A state moves one step at a time under one of 3 hidden systems, and each row is a state written as 64 numbers. Each run below is a few steps of one system.
In the rows, zero is written as 128.
run 1, S:
112 135 158 158 92 64 131 110 135 101 123 134 99 100 78 103 169 193 169
 169 136 115 117 162 125 114 146 159 124 175 64 149 147 147 119 144 92
 77 176 125 172 107 173 182 172 109 106 58 181 143 137 138 66 177 125 75
 141 68 130 135 176 155 80 134

132 142 169 157 102 78 117 103 144 91 121 128 114 96 93 112 162 186 163
 152 136 100 95 162 131 103 152 166 137 165 63 147 159 138 108 163 75 77
 189 154 142 90 175 187 164 108 91 68 184 151 135 118 78 166 115 70 141
 67 127 130 171 148 85 136

145 144 167 151 108 94 103 106 142 82 127 123 132 103 114 127 146 170
 161 126 132 83 84 153 139 95 152 173 148 149 62 143 165 139 106 176 73
 83 193 176 114 79 187 181 148 116 72 84 175 154 128 100 90 148 110 68
 143 72 117 132 154 137 89 133

157 139 167 141 112 116 98 109 151 81 134 113 142 115 143 151 129 150
 149 96 129 85 80 138 140 90 152 168 167 129 78 140 167 134 96 184 77 96
 181 188 91 79 182 168 123 122 58 102 162 145 118 90 115 124 107 70 138
 88 104 133 134 131 98 128

159 136 166 129 128 139 104 112 147 80 144 109 146 136 160 169 107 134
 126 65 133 75 72 130 141 94 152 157 163 115 105 132 157 126 108 176 76
 112 170 192 73 76 183 150 99 129 56 123 148 137 112 88 138 104 119 81
 130 111 111 132 109 124 120 119

155 134 162 123 150 174 91 121 134 87 155 102 153 154 172 175 101 105
 106 46 141 84 74 126 139 109 140 138 154 100 142 124 141 118 114 162 88
 125 151 194 47 85 166 116 82 134 65 151 127 127 106 79 158 90 126 108
 127 140 117 125 83 118 147 122

162 131 152 111 161 199 88 131 125 99 158 106 165 156 176 176 92 81 96
 49 138 101 89 118 146 127 123 117 137 87 178 116 134 117 112 143 114
 147 128 178 42 113 136 91 74 148 90 177 101 115 105 71 173 89 131 140
 134 169 118 112 76 113 161 128

151 118 134 103 155 199 97 131 120 118 155 115 176 156 180 179 82 64 96
 58 126 125 106 109 134 137 112 103 125 85 191 114 128 120 117 134 144
 168 107 159 58 133 122 78 78 161 114 187 85 107 98 82 173 93 135 156
 122 187 119 115 70 102 172 133
run 2, Q:
98 127 139 146 79 85 155 103 128 131 132 193 111 88 93 104 157 134 168
 216 148 153 145 149 109 143 121 134 83 171 123 149 125 153 103 101 151
 115 136 92 191 129 107 157 208 141 155 95 142 118 100 129 87 225 126
 127 125 115 127 131 171 142 125 194

106 133 149 148 80 92 148 89 134 119 129 199 117 81 95 107 161 137 171
 214 157 136 133 155 116 140 128 150 91 169 121 150 136 151 85 111 138
 114 150 111 174 109 108 166 217 135 135 104 141 125 90 109 95 228 109
 131 124 113 115 134 172 139 128 206

117 137 154 147 85 95 140 83 142 108 129 197 121 71 102 109 167 130 165
 210 166 118 117 153 122 139 132 155 98 163 119 149 144 151 73 120 125
 112 163 135 150 95 107 169 220 127 118 102 142 140 83 92 104 224 96 137
 126 111 108 128 169 134 133 212

133 142 157 145 102 115 131 85 146 101 129 187 129 73 114 116 169 130
 153 193 170 102 100 150 131 137 135 158 114 157 116 151 147 148 60 124
 108 120 167 160 123 87 112 166 209 125 102 109 140 151 79 83 114 204 85
 140 133 119 105 126 168 136 138 197

146 136 152 142 127 125 117 88 144 96 123 169 139 80 125 118 168 126 135
 168 167 87 89 146 134 137 135 151 124 148 123 150 147 142 60 128 100
 124 171 179 91 87 112 160 194 116 91 118 130 168 79 73 128 176 81 146
 135 130 100 123 156 134 144 178

155 135 153 134 147 145 105 97 147 95 120 148 143 88 133 127 164 123 119
 143 166 76 83 139 143 138 127 148 139 136 123 146 141 140 66 137 91 131
 167 192 61 86 115 143 171 110 81 130 121 172 85 70 143 144 78 154 138
 143 104 119 141 128 152 156

165 142 146 126 159 166 95 111 139 95 126 126 152 101 142 136 147 113
 109 112 161 73 79 126 147 131 131 146 151 121 127 133 144 124 79 137 90
 137 159 200 43 88 118 132 138 114 77 144 113 165 96 66 167 120 83 154
 137 141 105 120 127 126 151 139

169 143 135 118 166 181 91 131 130 102 137 113 156 123 158 148 122 101
 104 78 151 83 89 119 152 122 136 142 162 98 138 122 145 112 102 137 95
 141 150 198 34 87 120 126 103 121 78 160 106 155 114 68 182 83 98 148
 142 144 106 118 108 116 151 122
run 3, K (8 x 64):
139 119 202 134 98 129 116 86 138 79 171 137 146 158 174 187 108 103 131
 79 135 108 85 143 123 106 139 134 113 126 160 146 142 140 89 176 108
 110 140 156 109 95 191 124 114 165 83 125 149 86 75 87 100 157 157 61
 121 135 119 124 94 127 144 164

127 108 199 139 92 121 121 83 139 87 170 152 146 162 159 185 119 99 138
 90 128 116 92 148 114 110 128 123 91 138 168 156 134 151 93 170 117 111
 132 130 129 109 191 120 126 174 99 120 146 77 66 96 90 179 162 69 113
 143 123 126 98 127 140 172

117 106 199 137 86 113 130 81 132 97 174 161 142 161 150 180 121 97 141
 101 126 135 103 154 114 118 122 114 75 152 168 155 131 155 95 164 129
 113 115 113 148 128 185 112 137 179 120 116 152 67 66 107 78 187 171 74
 110 141 127 129 103 131 142 175

108 100 191 134 85 104 139 89 125 104 171 160 135 169 139 173 126 102
 147 108 118 149 125 152 108 126 120 108 71 156 170 158 123 160 108 155
 139 116 107 89 168 138 185 109 140 176 134 109 153 56 81 125 70 189 182
 75 113 140 134 131 103 138 137 167

96 101 177 131 86 97 141 102 118 113 172 154 126 177 129 167 119 112 150
 112 112 171 134 153 105 125 117 107 71 151 163 146 116 154 129 146 153
 115 102 75 186 144 180 115 135 174 150 106 152 54 95 143 71 181 185 74
 111 132 143 133 109 139 125 155

88 105 154 131 85 91 146 122 111 129 164 143 118 172 120 157 108 127 156
 117 106 179 147 142 99 121 123 113 85 147 151 134 112 146 151 139 148
 107 105 65 197 147 172 124 122 168 156 101 157 61 121 159 73 168 191 72
 118 115 144 137 114 144 114 140

85 111 140 127 84 87 148 140 107 132 157 130 110 170 112 142 106 145 162
 118 101 183 160 134 103 112 132 121 102 146 135 123 113 130 172 133 148
 96 108 64 203 151 171 125 113 154 156 98 160 68 143 175 78 146 188 67
 118 102 150 140 120 149 101 120

84 118 123 126 94 85 150 150 110 138 145 112 101 166 107 130 108 158 158
 114 98 177 160 130 104 108 141 130 120 136 119 118 121 122 180 127 136
 90 114 63 206 148 164 140 97 134 150 93 159 87 168 186 85 120 183 67
 129 90 150 138 128 145 90 99

Name the system that made each run.
run 4:
124 140 144 145 100 128 136 94 131 119 127 207 134 74 103 104 160 107
 158 214 170 131 118 151 126 158 119 142 95 155 140 148 133 148 72 102
 145 137 147 134 136 101 80 153 222 137 131 121 122 136 78 83 124 219 86
 164 128 132 109 128 163 129 147 220

115 141 143 143 101 132 144 97 124 132 130 213 131 85 104 101 151 97 149
 218 171 141 129 152 121 167 111 128 79 146 161 145 119 145 82 87 159
 143 127 124 150 109 69 143 212 147 154 123 109 123 82 99 129 221 105
 170 130 146 120 129 150 121 154 223

99 136 133 136 112 143 157 106 117 142 127 201 124 101 103 102 141 93
 131 210 165 147 143 144 122 174 109 115 75 141 182 137 105 138 103 76
 167 149 106 103 161 119 60 127 197 145 165 132 98 108 95 115 134 214
 121 174 121 154 129 123 139 122 157 214
 -> K
run 5 (3 x 64):
131 122 199 142 93 95 109 93 135 79 155 127 129 147 131 161 136 145 155
 93 131 111 85 161 127 102 145 151 119 159 110 154 147 146 104 185 90 85
 162 143 132 91 213 156 134 147 81 80 180 95 102 105 71 158 150 45 132
 93 123 129 128 149 104 140

142 131 183 144 100 94 102 108 144 78 151 121 133 133 127 156 132 155
 160 98 124 107 87 152 131 95 152 162 140 147 86 152 160 139 109 183 85
 78 176 160 125 92 207 166 131 139 72 85 179 120 115 104 81 144 135 48
 142 82 119 132 140 143 88 130

146 134 162 142 107 94 99 119 145 85 143 107 132 124 124 147 128 165 163
 91 120 101 95 142 135 86 157 172 159 138 67 141 166 133 114 188 79 80
 191 166 116 93 199 170 123 128 69 93 173 138 133 103 93 120 124 59 142
 71 119 134 143 140 87 112
 -> Q
run 6, 3 rows:
159 139 168 135 124 134 103 108 145 81 141 110 148 135 159 167 110 131
 130 68 134 81 72 131 142 94 154 163 164 112 108 137 156 122 103 179 77
 106 172 194 74 72 180 153 102 133 52 119 151 137 107 86 134 109 117 77
 131 112 108 130 117 121 121 125

152 136 163 123 141 168 95 119 131 80 155 102 153 152 169 175 105 109
 112 49 141 84 73 125 142 107 141 143 151 102 142 122 144 116 107 165 82
 122 152 191 48 84 162 122 81 136 65 142 131 129 106 75 153 93 126 99
 130 138 113 122 92 122 145 119

162 130 154 112 160 200 86 125 124 99 160 106 167 153 173 176 94 78 95
 47 138 102 84 120 149 128 126 122 141 92 174 120 134 116 107 151 110
 150 136 181 42 110 139 92 77 151 89 174 104 117 98 66 172 85 126 133
 134 169 118 113 77 114 164 127
 -> S
run 7:
91 123 119 137 96 98 163 129 115 157 121 152 94 127 87 94 138 145 150
 187 118 165 174 141 110 137 122 117 93 149 127 130 106 132 157 98 156
 118 103 62 209 157 111 132 154 135 178 105 142 99 153 178 94 170 156
 120 121 111 153 138 146 137 108 144

96 129 126 146 86 84 162 116 122 151 118 172 97 107 83 89 149 148 160
 208 135 162 167 143 113 142 118 122 83 164 126 137 116 140 135 96 158
 116 113 68 208 149 108 144 185 132 175 97 141 112 134 162 84 198 136
 132 121 114 144 138 161 140 109 163

100 130 132 145 82 84 158 109 130 136 120 185 105 92 85 92 160 142 168
 220 147 159 157 145 112 145 124 132 92 167 120 146 128 145 109 100 153
 119 133 85 201 139 97 158 203 133 161 96 143 119 117 141 88 209 121 133
 126 108 131 135 169 140 119 181
 -> Q
run 8, 3 rows:
104 114 151 131 103 153 161 108 128 147 140 165 130 134 140 129 112 79
 113 165 143 154 163 133 119 162 103 86 67 127 209 137 102 141 113 91
 181 159 74 78 175 159 99 88 140 170 176 156 92 73 92 135 128 195 155
 151 111 192 141 117 102 110 170 191

100 113 123 115 100 154 155 135 116 156 143 148 125 146 134 127 101 86
 121 143 122 182 176 124 116 150 107 91 83 115 197 123 105 127 140 87
 193 153 75 68 186 173 105 89 120 167 181 160 95 69 119 146 136 162 163
 148 119 174 145 119 96 110 151 168

94 114 103 109 109 152 146 159 111 164 143 129 121 157 123 131 85 98 126
 122 106 186 189 114 115 136 115 96 102 104 177 105 106 111 172 86 185
 148 77 54 180 177 106 91 95 158 183 163 101 78 155 154 136 125 166 141
 123 153 149 123 90 116 138 138
 -> K
run 9 (3 x 64):
118 143 109 127 142 157 140 122 118 141 114 188 135 84 105 102 150 99
 123 204 170 138 127 138 133 181 102 116 107 135 157 133 112 131 90 73
 153 170 121 134 117 114 46 131 203 117 146 145 92 153 101 99 175 178 85
 213 122 161 112 128 146 110 160 193

123 142 124 133 148 166 138 108 118 134 122 183 144 96 117 110 146 86
 108 186 172 121 118 135 134 178 106 113 98 132 174 132 109 136 87 83
 148 173 113 148 97 104 52 121 185 129 140 148 90 143 83 90 176 177 91
 203 116 171 117 127 129 113 176 196

134 140 135 131 152 175 136 96 122 129 129 184 145 106 131 121 137 78 93
 166 170 106 103 132 134 173 104 110 93 130 188 140 108 132 81 93 141
 175 107 154 86 104 65 108 174 136 131 154 89 132 71 84 176 174 101 193
 115 180 116 126 111 110 186 200
 -> Q
run 10 (3 x 64):
94 120 155 152 77 75 152 90 124 120 142 183 110 109 95 122 158 143 165
 197 147 143 137 159 106 138 125 132 77 176 128 153 119 155 102 122 140
 106 138 92 188 125 131 154 196 143 145 88 151 105 96 136 78 226 140 105
 116 115 131 135 157 152 127 184

94 125 145 147 84 85 157 100 124 130 137 182 103 103 90 106 153 142 163
 208 142 156 153 150 105 146 125 128 76 173 137 146 114 147 114 108 149
 111 125 80 198 140 117 148 186 142 159 99 142 105 106 146 79 217 142
 118 119 118 138 131 158 141 125 180

93 126 128 144 91 89 161 112 119 148 121 175 100 109 86 94 151 141 157
 208 139 160 162 145 112 144 121 123 83 163 132 138 116 141 130 97 158
 117 113 70 204 147 106 144 184 135 176 102 139 109 124 156 87 202 137
 128 122 116 141 133 156 139 118 166
 -> K
run 11:
119 152 104 144 134 79 131 135 131 121 94 117 96 94 76 78 167 197 150
 165 136 105 118 140 132 118 155 167 165 161 47 126 141 121 147 126 82
 94 175 140 134 101 127 184 156 72 109 73 162 186 172 150 112 114 99 113
 141 58 130 139 183 152 86 91

129 152 107 134 138 93 112 147 127 111 109 98 110 106 90 101 149 191 154
 127 127 100 109 136 136 100 160 176 180 142 39 121 147 114 150 143 76
 90 181 158 108 95 138 189 139 77 88 87 166 186 174 131 124 90 97 103
 147 55 125 141 170 148 79 84

144 146 111 128 144 109 96 150 129 106 117 82 127 116 109 125 131 185
 151 90 115 100 99 126 140 86 158 171 193 130 43 114 158 112 149 155 71
 95 190 171 84 93 159 174 117 87 74 100 161 183 171 119 130 68 97 99 148
 63 115 136 153 136 85 72
 -> S
run 12 (3 x 64):
119 105 111 99 140 180 135 147 111 155 153 136 150 162 165 161 91 67 101
 94 117 170 158 102 121 150 102 86 106 95 206 119 103 124 138 101 183
 171 74 99 131 168 104 72 92 168 161 182 80 80 113 126 165 111 149 167
 118 194 130 121 78 108 168 138

119 105 137 111 110 170 144 137 126 150 152 139 141 160 165 161 85 66
 115 104 119 173 167 113 123 142 107 89 91 96 202 124 110 123 134 106
 185 159 71 89 155 169 124 79 95 179 161 178 89 64 106 124 148 140 159
 144 119 184 134 121 75 101 155 163

114 103 151 111 102 156 139 125 122 145 161 150 144 167 151 161 91 74
 126 106 115 178 165 125 121 142 105 93 79 113 199 133 113 135 125 114
 187 145 76 76 167 172 140 82 103 187 161 156 104 50 104 122 123 159 173
 124 122 171 136 123 77 110 146 169
 -> Q
